One turn sends every row of this set to another row. A few are shown first. Where does it send the rows asked after them?
Z_572: [-14   0  17  -7  30  39 -13  -6  26  30 -10 -42]
Z_526: [-12   7   1   0  24  46 -12  -5  29  42 -15 -31]
Z_79: [ 14  35  16  25 -42  10  13  26  21   9  26   8]
Z_747: [ -9  10  18   3  33  49 -10  -4   5   4  24 -50]
Z_106: [ 26  37 -10  -2 -32   5   5  29  29  24  11  -1]
Z_241: [  5 -18  36  22  14  47  -8  -1  34  31 -26  12]
Z_227: [ 36  32 -10 -21 -23   3   9  11  -2  20  16  17]
Z_582: [ 19  48 -10 -12 -34  11   3  19  26  20   5   6]
Z_610: [ -3  56  10   8 -40  19  10   5   4  10  25   7]
Z_738: [ 28 -31  45  12  20  34   1  16  20  -8  12  16]
Z_630: [-21   4  21  -8  17  46  -3   3   9   9  31 -52]
Z_161: [ -3 -19  42   7  24  41 -11  -7  29  29 -25  -5]
Z_908: [ 23 -36  48  -5  14  38  -1  22  28  -6  12   0]
Z_539: [ 31 -28  46  10  26  41  -8  15  22  -9   8  -1]
Z_929: [ -7  51  13  20 -26  18  15   9  -2  21  31  21]
Z_99: [  8  43   5   0 -19  17  12   0  -5  35   9  40]
Z_177: [ -4  47  13  21 -37  17  14  -3  -5  20  24  10]
Z_389: [ 19  44 -12  -4 -19   8   8  34  27  26  18   9]
Z_479: [ 27  42  -2 -22 -28   9   9   7  -3   8  18  25]
Z_987: [ 16  34   8   0 -31  14  11  -8  -9  32   2  35]
Z_28: [ -6 -21  49  11   6  52  -7  -4  28  29 -18   4]
Z_359: [  6 -16  43  20  20  55 -13  -7  26  22 -22   1]
Z_416: [ 18  39  15   9 -42  12   9  26  24   1  20  19]
Z_226: [  7 -18  36 -23  26  40   3  -5 -17  -8  35 -12]
Z_414: [-15   2  25  -9  34  37  -4  -7  -1   5  26 -45]
Z_966: [ 28  36  -8 -18 -12   7  12  18   1  23  18  31]
Z_343: [  9  41  13  22 -29  13  14  34  26  15  26  18]
Z_19: [ 11  43  12   0 -37  18   7  -3   5  22   1  35]
Z_112: [  0   2  10  -4  31  52 -18  -6  25  32 -17 -34]
Z_928: [ 15 -32  56   8  25  32  -5  10  25  -2   1   2]
Z_233: [ 18 -12  32  -9  37  43  -5  -5 -14 -13  30 -16]
Z_587: [ -8  -5  10 -22  20  48 -12  -3  26  40 -16 -31]
Z_885: [ 15 -12  25  -9  33  33   6   2 -14 -16  43 -10]
Z_496: [-16  15   3  -3  30  42  -1  -5   0  10  32 -47]
Z_906: [ 13 -21  40 -14  36  29  -1   2  -4 -13  27 -15]

Z_929 goes to Z_966
Z_28 goes to Z_587
Now find these:
Z_885 goes to Z_738
Z_572 goes to Z_414
Z_987 goes to Z_106
Z_610 goes to Z_479
Z_747 goes to Z_233

